500 stands for zero in the data rows.
Here are some points:
536 & 733 & 462 & 363 & 429 & 285 & 762 & 649 & 375 & 597 & 482 & 667 & 475 & 691 & 689 & 633 & 543 & 493 & 461 & 516 & 666 & 362 & 510 & 678 & 513 & 568 & 401 & 651 & 419 & 405 & 384 & 329 & 300 & 409 & 284 & 356 & 597 & 710 & 191 & 399 & 581 & 479 & 461 & 433 & 530 & 187 & 695 & 701 & 726 & 387 & 581 & 512 & 224 & 429 & 635 & 448 & 501 & 648 & 345 & 552 & 497 & 621 & 646 & 500 \\
532 & 498 & 494 & 568 & 445 & 211 & 461 & 520 & 550 & 470 & 532 & 539 & 368 & 420 & 576 & 485 & 553 & 462 & 523 & 576 & 246 & 537 & 380 & 485 & 445 & 316 & 267 & 455 & 410 & 549 & 675 & 448 & 438 & 685 & 577 & 460 & 526 & 517 & 444 & 381 & 543 & 321 & 439 & 578 & 310 & 571 & 616 & 427 & 413 & 730 & 618 & 714 & 538 & 557 & 445 & 631 & 571 & 604 & 573 & 457 & 543 & 542 & 599 & 415 \\
484 & 518 & 349 & 268 & 332 & 611 & 401 & 535 & 381 & 404 & 524 & 411 & 577 & 484 & 451 & 405 & 455 & 382 & 457 & 366 & 325 & 351 & 448 & 676 & 397 & 561 & 274 & 605 & 284 & 417 & 205 & 593 & 335 & 455 & 616 & 363 & 503 & 425 & 233 & 546 & 367 & 243 & 429 & 579 & 465 & 516 & 663 & 589 & 428 & 638 & 410 & 715 & 465 & 440 & 465 & 247 & 610 & 602 & 389 & 423 & 642 & 556 & 523 & 387 \\
383 & 421 & 356 & 399 & 491 & 623 & 506 & 280 & 634 & 458 & 737 & 369 & 448 & 412 & 377 & 482 & 450 & 425 & 358 & 493 & 369 & 517 & 243 & 364 & 526 & 512 & 510 & 406 & 474 & 663 & 376 & 558 & 584 & 457 & 578 & 508 & 483 & 565 & 610 & 466 & 358 & 550 & 629 & 598 & 421 & 541 & 437 & 606 & 148 & 434 & 308 & 696 & 709 & 575 & 577 & 577 & 386 & 453 & 532 & 705 & 737 & 564 & 584 & 267 \\
577 & 460 & 320 & 487 & 248 & 746 & 657 & 426 & 613 & 495 & 387 & 596 & 630 & 546 & 373 & 426 & 474 & 736 & 520 & 484 & 619 & 715 & 550 & 332 & 736 & 628 & 547 & 270 & 368 & 448 & 347 & 541 & 830 & 388 & 609 & 687 & 471 & 396 & 551 & 515 & 638 & 342 & 483 & 387 & 678 & 536 & 413 & 471 & 557 & 421 & 541 & 576 & 679 & 305 & 415 & 527 & 428 & 448 & 491 & 431 & 508 & 407 & 396 & 416 \\
510 & 362 & 418 & 240 & 591 & 346 & 330 & 557 & 429 & 170 & 458 & 560 & 710 & 373 & 614 & 425 & 437 & 594 & 320 & 495 & 618 & 476 & 399 & 442 & 437 & 441 & 539 & 603 & 529 & 472 & 439 & 415 & 507 & 602 & 291 & 477 & 436 & 504 & 560 & 485 & 442 & 707 & 425 & 498 & 645 & 595 & 489 & 436 & 435 & 508 & 380 & 448 & 457 & 547 & 604 & 473 & 407 & 669 & 604 & 388 & 549 & 578 & 438 & 575 \\
549 & 595 & 477 & 650 & 448 & 548 & 337 & 456 & 387 & 497 & 387 & 597 & 585 & 408 & 441 & 329 & 610 & 441 & 514 & 572 & 588 & 586 & 491 & 655 & 669 & 506 & 483 & 495 & 423 & 384 & 517 & 599 & 649 & 314 & 523 & 581 & 514 & 570 & 553 & 289 & 450 & 450 & 505 & 401 & 639 & 684 & 471 & 426 & 408 & 459 & 615 & 409 & 366 & 440 & 412 & 673 & 642 & 442 & 518 & 560 & 364 & 621 & 352 & 695 \\
279 & 541 & 545 & 294 & 586 & 456 & 380 & 697 & 479 & 471 & 542 & 537 & 565 & 340 & 428 & 526 & 315 & 552 & 275 & 454 & 632 & 475 & 625 & 729 & 457 & 404 & 506 & 646 & 457 & 330 & 494 & 414 & 420 & 601 & 582 & 318 & 583 & 590 & 502 & 459 & 514 & 676 & 532 & 676 & 610 & 631 & 557 & 549 & 641 & 582 & 461 & 364 & 625 & 574 & 501 & 315 & 694 & 485 & 518 & 313 & 465 & 319 & 449 & 558 \\
595 & 349 & 612 & 409 & 721 & 431 & 376 & 658 & 458 & 278 & 397 & 409 & 411 & 428 & 310 & 491 & 528 & 536 & 440 & 462 & 526 & 358 & 471 & 618 & 466 & 604 & 656 & 482 & 396 & 448 & 491 & 635 & 469 & 332 & 685 & 451 & 591 & 640 & 616 & 539 & 554 & 738 & 670 & 451 & 473 & 631 & 446 & 457 & 395 & 604 & 478 & 357 & 703 & 627 & 417 & 474 & 491 & 390 & 657 & 532 & 527 & 388 & 334 & 520 \\
460 & 556 & 512 & 442 & 484 & 346 & 493 & 531 & 796 & 421 & 464 & 518 & 558 & 658 & 555 & 577 & 372 & 583 & 408 & 802 & 562 & 472 & 670 & 442 & 724 & 595 & 595 & 446 & 438 & 304 & 622 & 448 & 377 & 603 & 345 & 467 & 658 & 451 & 402 & 384 & 499 & 590 & 443 & 517 & 587 & 377 & 375 & 546 & 509 & 332 & 555 & 612 & 572 & 496 & 426 & 609 & 437 & 511 & 536 & 406 & 766 & 369 & 598 & 465 \\
381 & 591 & 581 & 518 & 581 & 476 & 267 & 426 & 472 & 370 & 561 & 600 & 603 & 397 & 601 & 397 & 468 & 486 & 555 & 274 & 640 & 649 & 725 & 558 & 702 & 369 & 849 & 460 & 508 & 615 & 662 & 548 & 618 & 477 & 430 & 644 & 386 & 619 & 492 & 542 & 589 & 489 & 515 & 473 & 476 & 620 & 436 & 456 & 653 & 488 & 373 & 443 & 495 & 561 & 429 & 547 & 427 & 678 & 480 & 517 & 325 & 504 & 646 & 381 \\
503 & 630 & 561 & 411 & 742 & 375 & 485 & 637 & 494 & 584 & 353 & 407 & 494 & 480 & 392 & 614 & 615 & 313 & 332 & 560 & 615 & 495 & 365 & 514 & 466 & 447 & 553 & 512 & 632 & 464 & 514 & 346 & 423 & 269 & 453 & 399 & 708 & 738 & 507 & 424 & 528 & 678 & 575 & 555 & 380 & 432 & 550 & 580 & 600 & 388 & 456 & 525 & 584 & 509 & 374 & 398 & 654 & 682 & 246 & 544 & 604 & 466 & 519 & 283 \\
512 & 450 & 788 & 500 & 630 & 316 & 557 & 516 & 793 & 541 & 523 & 503 & 345 & 350 & 672 & 474 & 740 & 333 & 556 & 641 & 474 & 475 & 404 & 366 & 554 & 442 & 487 & 587 & 492 & 647 & 591 & 282 & 408 & 480 & 464 & 453 & 560 & 626 & 522 & 617 & 654 & 522 & 578 & 365 & 307 & 425 & 303 & 516 & 477 & 583 & 718 & 304 & 572 & 742 & 423 & 622 & 467 & 491 & 481 & 327 & 613 & 459 & 510 & 433 \\
605 & 484 & 593 & 588 & 604 & 718 & 464 & 455 & 661 & 560 & 254 & 761 & 688 & 527 & 565 & 683 & 434 & 706 & 543 & 616 & 684 & 506 & 528 & 513 & 601 & 609 & 551 & 511 & 471 & 515 & 564 & 587 & 531 & 377 & 405 & 531 & 640 & 531 & 635 & 344 & 583 & 647 & 527 & 528 & 513 & 568 & 473 & 337 & 554 & 445 & 504 & 475 & 412 & 407 & 400 & 607 & 436 & 606 & 375 & 275 & 561 & 522 & 517 & 469 \\
617 & 644 & 495 & 432 & 297 & 421 & 565 & 511 & 544 & 550 & 452 & 668 & 566 & 655 & 340 & 580 & 387 & 686 & 436 & 448 & 554 & 620 & 439 & 546 & 545 & 460 & 282 & 600 & 455 & 498 & 380 & 400 & 543 & 447 & 456 & 385 & 571 & 319 & 361 & 499 & 404 & 381 & 617 & 465 & 564 & 460 & 406 & 690 & 629 & 522 & 534 & 533 & 467 & 501 & 550 & 457 & 619 & 410 & 330 & 578 & 530 & 539 & 456 & 600 \\
600 & 739 & 527 & 630 & 487 & 669 & 557 & 480 & 535 & 420 & 451 & 346 & 525 & 507 & 429 & 612 & 661 & 322 & 634 & 571 & 564 & 445 & 580 & 397 & 511 & 469 & 477 & 363 & 325 & 774 & 377 & 533 & 484 & 552 & 708 & 433 & 621 & 504 & 583 & 193 & 744 & 382 & 497 & 533 & 372 & 511 & 438 & 521 & 543 & 333 & 479 & 518 & 481 & 313 & 333 & 574 & 608 & 464 & 592 & 622 & 320 & 578 & 580 & 454 \\
415 & 380 & 429 & 408 & 579 & 526 & 702 & 366 & 400 & 543 & 369 & 416 & 519 & 461 & 428 & 453 & 331 & 715 & 397 & 288 & 284 & 469 & 667 & 446 & 266 & 483 & 869 & 383 & 614 & 507 & 573 & 483 & 543 & 549 & 457 & 552 & 461 & 536 & 567 & 379 & 449 & 574 & 461 & 643 & 697 & 623 & 447 & 333 & 336 & 360 & 556 & 468 & 579 & 432 & 615 & 421 & 289 & 545 & 403 & 449 & 249 & 469 & 583 & 323 \\
682 & 453 & 419 & 312 & 722 & 475 & 520 & 416 & 567 & 544 & 369 & 439 & 444 & 686 & 404 & 667 & 701 & 326 & 284 & 432 & 542 & 499 & 589 & 544 & 607 & 704 & 481 & 507 & 446 & 515 & 322 & 466 & 587 & 190 & 709 & 489 & 601 & 622 & 391 & 451 & 616 & 477 & 677 & 267 & 586 & 438 & 675 & 387 & 633 & 563 & 550 & 438 & 593 & 559 & 485 & 454 & 559 & 422 & 401 & 482 & 601 & 383 & 291 & 546 \\
Then 12 other points, each followed by its number:
474 & 393 & 451 & 531 & 450 & 398 & 325 & 215 & 691 & 552 & 556 & 471 & 653 & 672 & 469 & 467 & 497 & 623 & 596 & 565 & 514 & 611 & 459 & 417 & 561 & 652 & 761 & 545 & 653 & 351 & 579 & 678 & 686 & 412 & 552 & 549 & 602 & 456 & 846 & 456 & 639 & 539 & 674 & 537 & 587 & 559 & 455 & 433 & 437 & 636 & 358 & 530 & 418 & 572 & 426 & 630 & 516 & 394 & 408 & 485 & 406 & 327 & 718 & 437 \\ 0
343 & 585 & 491 & 757 & 517 & 432 & 556 & 488 & 445 & 347 & 616 & 259 & 329 & 466 & 602 & 609 & 516 & 548 & 621 & 428 & 452 & 626 & 444 & 478 & 494 & 512 & 451 & 507 & 634 & 567 & 562 & 538 & 547 & 490 & 391 & 644 & 602 & 421 & 579 & 462 & 352 & 527 & 467 & 568 & 410 & 417 & 415 & 471 & 377 & 509 & 479 & 516 & 455 & 607 & 580 & 443 & 446 & 431 & 535 & 405 & 407 & 522 & 569 & 568 \\ 1
675 & 255 & 471 & 478 & 796 & 464 & 315 & 449 & 588 & 422 & 669 & 600 & 553 & 510 & 539 & 664 & 548 & 445 & 554 & 432 & 593 & 654 & 361 & 666 & 401 & 470 & 623 & 529 & 458 & 576 & 240 & 511 & 565 & 479 & 723 & 529 & 646 & 637 & 706 & 584 & 558 & 579 & 538 & 574 & 525 & 613 & 418 & 278 & 259 & 458 & 250 & 583 & 697 & 498 & 332 & 546 & 500 & 503 & 440 & 567 & 406 & 226 & 700 & 370 \\ 2
257 & 656 & 264 & 408 & 533 & 477 & 772 & 748 & 342 & 552 & 512 & 468 & 638 & 366 & 495 & 314 & 343 & 690 & 552 & 406 & 421 & 420 & 474 & 584 & 450 & 176 & 94 & 649 & 657 & 527 & 383 & 450 & 550 & 485 & 398 & 575 & 418 & 399 & 347 & 526 & 247 & 638 & 458 & 754 & 590 & 601 & 548 & 523 & 417 & 372 & 425 & 435 & 426 & 479 & 630 & 351 & 415 & 520 & 520 & 596 & 470 & 625 & 634 & 551 \\ 3
646 & 538 & 705 & 636 & 514 & 490 & 465 & 485 & 625 & 690 & 308 & 500 & 489 & 491 & 598 & 339 & 589 & 535 & 786 & 546 & 326 & 527 & 464 & 691 & 346 & 507 & 477 & 493 & 821 & 366 & 575 & 501 & 439 & 621 & 221 & 476 & 434 & 391 & 615 & 491 & 472 & 733 & 575 & 453 & 497 & 453 & 726 & 404 & 530 & 708 & 499 & 396 & 377 & 705 & 622 & 664 & 497 & 219 & 521 & 414 & 316 & 440 & 498 & 508 \\ 4
546 & 466 & 641 & 433 & 526 & 495 & 718 & 327 & 452 & 642 & 397 & 492 & 589 & 773 & 270 & 327 & 641 & 701 & 291 & 504 & 439 & 539 & 900 & 269 & 547 & 521 & 543 & 665 & 654 & 605 & 450 & 699 & 522 & 533 & 416 & 661 & 421 & 401 & 454 & 614 & 686 & 492 & 346 & 603 & 657 & 363 & 473 & 518 & 648 & 489 & 586 & 312 & 524 & 346 & 413 & 463 & 343 & 595 & 528 & 843 & 444 & 687 & 273 & 478 \\ 5
317 & 467 & 449 & 493 & 708 & 487 & 306 & 467 & 449 & 738 & 530 & 524 & 588 & 270 & 509 & 453 & 410 & 507 & 503 & 393 & 510 & 648 & 531 & 556 & 415 & 450 & 520 & 260 & 482 & 465 & 476 & 449 & 406 & 523 & 556 & 465 & 497 & 596 & 598 & 514 & 394 & 735 & 610 & 465 & 466 & 453 & 558 & 293 & 375 & 474 & 369 & 447 & 605 & 663 & 505 & 638 & 624 & 477 & 490 & 466 & 540 & 461 & 417 & 282 \\ 6
665 & 437 & 526 & 590 & 587 & 553 & 551 & 520 & 373 & 568 & 392 & 447 & 383 & 580 & 433 & 443 & 791 & 511 & 377 & 499 & 344 & 538 & 659 & 307 & 295 & 629 & 478 & 532 & 606 & 778 & 535 & 386 & 449 & 259 & 484 & 304 & 578 & 594 & 477 & 472 & 678 & 557 & 494 & 365 & 344 & 247 & 589 & 637 & 608 & 532 & 675 & 577 & 382 & 483 & 654 & 596 & 350 & 772 & 715 & 656 & 159 & 601 & 576 & 580 \\ 7
238 & 378 & 449 & 354 & 730 & 532 & 256 & 472 & 726 & 526 & 360 & 258 & 311 & 431 & 472 & 540 & 597 & 488 & 358 & 783 & 236 & 466 & 594 & 429 & 492 & 306 & 546 & 332 & 461 & 347 & 389 & 296 & 459 & 610 & 572 & 386 & 409 & 535 & 567 & 547 & 616 & 693 & 516 & 494 & 445 & 387 & 472 & 536 & 622 & 653 & 291 & 391 & 664 & 507 & 503 & 467 & 580 & 488 & 420 & 328 & 698 & 376 & 559 & 390 \\ 8
465 & 524 & 270 & 508 & 317 & 483 & 457 & 554 & 521 & 540 & 703 & 589 & 506 & 604 & 688 & 622 & 364 & 479 & 336 & 570 & 570 & 557 & 580 & 449 & 515 & 422 & 273 & 602 & 207 & 677 & 376 & 291 & 264 & 674 & 405 & 304 & 471 & 411 & 478 & 461 & 448 & 548 & 520 & 715 & 604 & 446 & 714 & 628 & 490 & 501 & 542 & 386 & 689 & 361 & 623 & 561 & 449 & 615 & 445 & 456 & 725 & 406 & 428 & 314 \\ 9
738 & 782 & 687 & 486 & 426 & 309 & 384 & 711 & 757 & 396 & 513 & 291 & 394 & 426 & 671 & 625 & 694 & 459 & 349 & 651 & 618 & 295 & 569 & 320 & 648 & 477 & 547 & 491 & 494 & 547 & 487 & 340 & 473 & 609 & 511 & 598 & 778 & 533 & 516 & 643 & 414 & 348 & 721 & 340 & 548 & 415 & 507 & 742 & 545 & 417 & 509 & 495 & 557 & 249 & 533 & 338 & 465 & 426 & 304 & 254 & 621 & 381 & 489 & 389 \\ 10
462 & 466 & 607 & 490 & 538 & 714 & 544 & 564 & 534 & 427 & 764 & 576 & 518 & 318 & 543 & 521 & 417 & 519 & 414 & 408 & 300 & 377 & 602 & 701 & 280 & 370 & 520 & 714 & 770 & 544 & 509 & 389 & 383 & 568 & 588 & 559 & 475 & 484 & 575 & 665 & 595 & 496 & 413 & 673 & 449 & 525 & 575 & 604 & 593 & 560 & 570 & 383 & 434 & 266 & 628 & 350 & 446 & 693 & 417 & 470 & 290 & 506 & 444 & 306 \\ 11
Which three of these numbered points are nearest to each point below, looking only along the 7 directions in which the first points spread most? Their numbers follow each, nearest first.
406 & 414 & 521 & 483 & 585 & 576 & 767 & 611 & 627 & 308 & 561 & 251 & 354 & 419 & 470 & 423 & 540 & 526 & 576 & 493 & 346 & 454 & 602 & 345 & 491 & 407 & 556 & 506 & 555 & 591 & 510 & 588 & 609 & 463 & 401 & 590 & 574 & 510 & 438 & 323 & 353 & 455 & 502 & 585 & 448 & 576 & 362 & 352 & 420 & 460 & 640 & 488 & 362 & 312 & 612 & 520 & 477 & 506 & 344 & 495 & 476 & 422 & 609 & 525 \\ > 1 6 0
431 & 334 & 500 & 456 & 477 & 567 & 508 & 498 & 364 & 465 & 448 & 586 & 539 & 488 & 644 & 478 & 536 & 576 & 481 & 391 & 479 & 654 & 403 & 264 & 580 & 667 & 722 & 324 & 367 & 398 & 674 & 453 & 678 & 331 & 432 & 768 & 554 & 528 & 637 & 504 & 539 & 427 & 701 & 327 & 515 & 362 & 513 & 339 & 389 & 344 & 509 & 576 & 650 & 615 & 540 & 590 & 246 & 431 & 608 & 587 & 452 & 397 & 624 & 354 \\ > 0 5 2
460 & 865 & 653 & 772 & 550 & 430 & 378 & 551 & 490 & 650 & 529 & 524 & 606 & 267 & 543 & 312 & 419 & 728 & 597 & 494 & 690 & 472 & 584 & 715 & 538 & 501 & 481 & 698 & 647 & 667 & 719 & 374 & 429 & 523 & 491 & 439 & 325 & 294 & 490 & 769 & 467 & 702 & 236 & 512 & 587 & 600 & 622 & 370 & 672 & 610 & 473 & 257 & 431 & 611 & 624 & 680 & 591 & 513 & 295 & 571 & 490 & 445 & 363 & 619 \\ > 4 1 11
556 & 559 & 580 & 342 & 458 & 487 & 690 & 556 & 392 & 122 & 447 & 449 & 415 & 472 & 696 & 652 & 615 & 616 & 641 & 256 & 718 & 588 & 385 & 513 & 683 & 521 & 312 & 298 & 417 & 485 & 545 & 415 & 339 & 503 & 595 & 425 & 583 & 315 & 460 & 320 & 485 & 319 & 759 & 383 & 340 & 444 & 416 & 586 & 520 & 398 & 765 & 508 & 632 & 569 & 457 & 341 & 639 & 302 & 296 & 274 & 659 & 353 & 627 & 274 \\ > 10 9 1
366 & 652 & 343 & 638 & 331 & 485 & 636 & 479 & 492 & 489 & 543 & 654 & 573 & 436 & 554 & 567 & 492 & 337 & 637 & 410 & 571 & 721 & 266 & 438 & 649 & 576 & 484 & 501 & 424 & 408 & 632 & 576 & 626 & 450 & 529 & 639 & 512 & 511 & 603 & 532 & 511 & 457 & 446 & 439 & 252 & 310 & 521 & 429 & 421 & 398 & 509 & 791 & 498 & 698 & 558 & 527 & 397 & 446 & 687 & 270 & 393 & 732 & 625 & 451 \\ > 1 4 0
315 & 412 & 464 & 338 & 431 & 416 & 689 & 675 & 529 & 478 & 487 & 600 & 437 & 265 & 630 & 491 & 424 & 552 & 595 & 503 & 384 & 565 & 515 & 654 & 433 & 308 & 565 & 505 & 626 & 382 & 547 & 412 & 369 & 440 & 468 & 344 & 377 & 449 & 376 & 409 & 588 & 453 & 596 & 650 & 381 & 557 & 562 & 395 & 494 & 567 & 628 & 486 & 538 & 547 & 713 & 445 & 712 & 338 & 343 & 689 & 377 & 548 & 573 & 392 \\ > 11 1 3
389 & 498 & 557 & 459 & 447 & 366 & 319 & 519 & 470 & 419 & 446 & 455 & 519 & 497 & 378 & 315 & 454 & 581 & 478 & 349 & 505 & 475 & 343 & 601 & 521 & 520 & 415 & 610 & 480 & 551 & 616 & 321 & 297 & 641 & 491 & 299 & 457 & 392 & 379 & 431 & 536 & 603 & 330 & 646 & 441 & 517 & 727 & 472 & 445 & 593 & 419 & 599 & 491 & 664 & 488 & 302 & 834 & 396 & 242 & 554 & 472 & 466 & 350 & 483 \\ > 11 3 9
365 & 584 & 501 & 432 & 449 & 385 & 474 & 665 & 423 & 692 & 377 & 454 & 481 & 500 & 424 & 553 & 487 & 499 & 548 & 392 & 589 & 196 & 580 & 601 & 453 & 473 & 432 & 641 & 481 & 261 & 314 & 420 & 511 & 641 & 412 & 360 & 598 & 108 & 415 & 490 & 416 & 524 & 440 & 544 & 686 & 363 & 566 & 619 & 425 & 455 & 579 & 564 & 594 & 590 & 391 & 386 & 599 & 239 & 362 & 567 & 573 & 471 & 430 & 644 \\ > 9 3 10
391 & 349 & 335 & 503 & 273 & 541 & 599 & 630 & 684 & 524 & 340 & 302 & 246 & 576 & 664 & 300 & 158 & 251 & 624 & 581 & 304 & 377 & 584 & 396 & 299 & 374 & 573 & 445 & 559 & 385 & 386 & 697 & 601 & 571 & 404 & 581 & 430 & 539 & 637 & 423 & 349 & 381 & 373 & 589 & 724 & 372 & 438 & 386 & 543 & 528 & 668 & 547 & 464 & 410 & 568 & 489 & 497 & 404 & 472 & 445 & 453 & 583 & 610 & 512 \\ > 1 9 3
446 & 447 & 209 & 314 & 648 & 400 & 557 & 648 & 460 & 524 & 574 & 607 & 652 & 495 & 487 & 547 & 451 & 554 & 418 & 715 & 561 & 531 & 383 & 659 & 567 & 324 & 488 & 360 & 456 & 409 & 368 & 371 & 284 & 536 & 490 & 280 & 439 & 642 & 440 & 408 & 457 & 381 & 560 & 531 & 242 & 676 & 497 & 540 & 555 & 578 & 553 & 497 & 584 & 409 & 511 & 628 & 648 & 661 & 513 & 449 & 803 & 485 & 451 & 433 \\ > 9 10 4
658 & 516 & 606 & 530 & 584 & 494 & 476 & 437 & 484 & 756 & 547 & 290 & 469 & 753 & 381 & 784 & 739 & 399 & 556 & 430 & 684 & 272 & 366 & 667 & 812 & 678 & 481 & 350 & 450 & 354 & 674 & 562 & 530 & 427 & 585 & 416 & 497 & 647 & 483 & 679 & 566 & 445 & 640 & 414 & 420 & 534 & 460 & 434 & 621 & 604 & 383 & 791 & 491 & 447 & 565 & 695 & 435 & 490 & 498 & 543 & 595 & 470 & 604 & 573 \\ > 10 7 5
411 & 197 & 383 & 344 & 493 & 398 & 552 & 523 & 320 & 569 & 607 & 556 & 592 & 624 & 583 & 619 & 292 & 564 & 329 & 286 & 459 & 494 & 499 & 548 & 383 & 441 & 548 & 516 & 631 & 339 & 311 & 637 & 412 & 498 & 330 & 433 & 539 & 467 & 367 & 689 & 490 & 334 & 516 & 506 & 547 & 656 & 506 & 350 & 459 & 446 & 612 & 584 & 475 & 483 & 688 & 512 & 509 & 595 & 492 & 626 & 421 & 513 & 433 & 594 \\ > 3 11 9
189 & 327 & 359 & 267 & 526 & 393 & 324 & 487 & 394 & 520 & 449 & 521 & 424 & 553 & 485 & 659 & 566 & 313 & 572 & 684 & 411 & 445 & 546 & 663 & 473 & 567 & 607 & 632 & 528 & 330 & 404 & 643 & 445 & 421 & 650 & 563 & 217 & 558 & 503 & 577 & 463 & 517 & 535 & 489 & 421 & 580 & 612 & 432 & 424 & 697 & 375 & 414 & 574 & 597 & 518 & 376 & 633 & 557 & 646 & 499 & 459 & 535 & 426 & 542 \\ > 6 2 11
652 & 427 & 382 & 457 & 507 & 640 & 545 & 306 & 313 & 486 & 468 & 573 & 659 & 397 & 319 & 373 & 598 & 517 & 423 & 415 & 606 & 461 & 513 & 357 & 554 & 472 & 598 & 366 & 514 & 603 & 258 & 570 & 642 & 532 & 574 & 630 & 540 & 561 & 379 & 504 & 588 & 512 & 409 & 589 & 555 & 417 & 477 & 353 & 498 & 283 & 553 & 486 & 517 & 419 & 623 & 528 & 427 & 694 & 480 & 559 & 248 & 518 & 515 & 639 \\ > 5 0 1
675 & 557 & 488 & 465 & 462 & 474 & 538 & 615 & 212 & 361 & 320 & 554 & 550 & 556 & 505 & 552 & 551 & 567 & 438 & 358 & 564 & 339 & 564 & 464 & 525 & 612 & 411 & 494 & 486 & 603 & 459 & 390 & 246 & 438 & 465 & 362 & 288 & 413 & 176 & 336 & 581 & 590 & 547 & 347 & 407 & 421 & 497 & 662 & 529 & 463 & 545 & 575 & 459 & 505 & 509 & 422 & 491 & 493 & 613 & 654 & 609 & 702 & 421 & 496 \\ > 9 10 7
528 & 380 & 614 & 394 & 516 & 570 & 624 & 338 & 402 & 456 & 492 & 395 & 465 & 844 & 484 & 600 & 579 & 635 & 496 & 648 & 242 & 326 & 601 & 403 & 480 & 601 & 672 & 420 & 559 & 273 & 485 & 432 & 456 & 594 & 306 & 632 & 763 & 423 & 605 & 414 & 403 & 636 & 469 & 485 & 678 & 355 & 541 & 356 & 516 & 439 & 552 & 672 & 484 & 241 & 756 & 513 & 414 & 370 & 488 & 352 & 291 & 452 & 424 & 307 \\ > 5 0 1
648 & 458 & 448 & 437 & 456 & 566 & 438 & 605 & 501 & 281 & 222 & 190 & 259 & 553 & 392 & 368 & 578 & 396 & 451 & 503 & 423 & 478 & 322 & 581 & 457 & 487 & 186 & 531 & 421 & 531 & 439 & 815 & 491 & 539 & 707 & 547 & 487 & 555 & 564 & 445 & 318 & 497 & 425 & 427 & 515 & 599 & 359 & 631 & 319 & 595 & 369 & 482 & 591 & 551 & 274 & 565 & 506 & 437 & 634 & 529 & 539 & 458 & 367 & 538 \\ > 2 6 1
611 & 447 & 651 & 563 & 449 & 382 & 546 & 498 & 415 & 371 & 436 & 441 & 429 & 448 & 512 & 445 & 322 & 496 & 492 & 319 & 270 & 458 & 576 & 415 & 265 & 374 & 556 & 563 & 629 & 456 & 518 & 598 & 693 & 572 & 347 & 453 & 592 & 379 & 604 & 401 & 308 & 432 & 319 & 615 & 450 & 479 & 400 & 292 & 347 & 363 & 566 & 503 & 356 & 575 & 383 & 426 & 301 & 220 & 421 & 524 & 455 & 414 & 595 & 378 \\ > 1 11 6
423 & 592 & 555 & 704 & 659 & 425 & 384 & 409 & 650 & 576 & 520 & 674 & 468 & 442 & 786 & 387 & 530 & 375 & 511 & 656 & 620 & 659 & 601 & 685 & 467 & 476 & 643 & 570 & 438 & 485 & 712 & 158 & 466 & 534 & 243 & 381 & 511 & 541 & 363 & 620 & 408 & 530 & 500 & 531 & 561 & 453 & 809 & 552 & 572 & 503 & 384 & 253 & 407 & 567 & 423 & 532 & 516 & 660 & 516 & 212 & 605 & 407 & 560 & 447 \\ > 4 10 1
833 & 469 & 497 & 352 & 502 & 677 & 480 & 471 & 570 & 418 & 448 & 537 & 278 & 464 & 346 & 662 & 503 & 665 & 590 & 492 & 587 & 573 & 569 & 405 & 453 & 594 & 736 & 298 & 557 & 610 & 533 & 716 & 703 & 315 & 666 & 642 & 657 & 473 & 700 & 431 & 504 & 407 & 647 & 461 & 696 & 701 & 126 & 396 & 380 & 421 & 449 & 399 & 669 & 418 & 213 & 467 & 452 & 383 & 490 & 517 & 425 & 327 & 558 & 479 \\ > 0 2 5
437 & 571 & 504 & 436 & 465 & 536 & 536 & 726 & 440 & 649 & 623 & 486 & 589 & 536 & 630 & 498 & 518 & 482 & 408 & 463 & 701 & 355 & 520 & 628 & 522 & 386 & 440 & 770 & 507 & 501 & 402 & 302 & 296 & 486 & 408 & 370 & 458 & 416 & 380 & 672 & 613 & 566 & 354 & 619 & 470 & 325 & 635 & 579 & 525 & 737 & 464 & 457 & 416 & 513 & 696 & 385 & 554 & 475 & 242 & 605 & 489 & 427 & 671 & 534 \\ > 9 11 3
376 & 614 & 585 & 729 & 390 & 457 & 432 & 504 & 352 & 601 & 862 & 563 & 451 & 608 & 543 & 310 & 446 & 544 & 429 & 498 & 350 & 538 & 605 & 480 & 258 & 338 & 426 & 584 & 400 & 661 & 425 & 488 & 173 & 795 & 448 & 309 & 590 & 472 & 366 & 827 & 395 & 513 & 264 & 542 & 539 & 589 & 771 & 614 & 374 & 391 & 354 & 422 & 546 & 571 & 438 & 495 & 597 & 720 & 540 & 321 & 460 & 521 & 574 & 576 \\ > 3 11 9
555 & 702 & 539 & 648 & 446 & 381 & 491 & 724 & 573 & 502 & 525 & 566 & 642 & 342 & 592 & 340 & 596 & 461 & 482 & 666 & 595 & 393 & 435 & 618 & 713 & 427 & 365 & 476 & 636 & 439 & 623 & 646 & 603 & 417 & 423 & 508 & 428 & 508 & 479 & 494 & 356 & 456 & 399 & 307 & 434 & 490 & 322 & 617 & 501 & 512 & 482 & 477 & 384 & 653 & 433 & 464 & 623 & 512 & 328 & 583 & 601 & 464 & 515 & 787 \\ > 4 10 1
363 & 423 & 376 & 390 & 557 & 621 & 451 & 389 & 367 & 512 & 486 & 419 & 342 & 554 & 484 & 626 & 360 & 260 & 447 & 585 & 372 & 363 & 764 & 558 & 401 & 391 & 672 & 566 & 554 & 332 & 362 & 386 & 610 & 633 & 492 & 522 & 483 & 556 & 330 & 456 & 507 & 446 & 543 & 622 & 614 & 572 & 474 & 366 & 420 & 595 & 549 & 545 & 539 & 428 & 512 & 517 & 694 & 612 & 470 & 476 & 595 & 253 & 641 & 485 \\ > 11 6 1
434 & 406 & 520 & 372 & 509 & 475 & 559 & 619 & 296 & 808 & 449 & 377 & 409 & 788 & 381 & 676 & 502 & 585 & 401 & 351 & 572 & 272 & 601 & 507 & 378 & 578 & 450 & 705 & 669 & 511 & 453 & 471 & 350 & 572 & 307 & 338 & 569 & 401 & 532 & 382 & 393 & 683 & 551 & 412 & 566 & 260 & 629 & 611 & 601 & 619 & 394 & 535 & 345 & 324 & 374 & 479 & 475 & 609 & 510 & 604 & 444 & 633 & 389 & 574 \\ > 11 9 7
497 & 542 & 641 & 439 & 433 & 455 & 319 & 540 & 644 & 446 & 376 & 456 & 429 & 583 & 649 & 438 & 614 & 372 & 412 & 604 & 523 & 556 & 696 & 629 & 468 & 540 & 501 & 745 & 403 & 458 & 534 & 551 & 466 & 648 & 493 & 484 & 305 & 469 & 441 & 376 & 517 & 485 & 287 & 411 & 589 & 532 & 571 & 650 & 687 & 612 & 463 & 453 & 496 & 711 & 588 & 434 & 691 & 509 & 529 & 426 & 655 & 503 & 501 & 419 \\ > 4 10 9
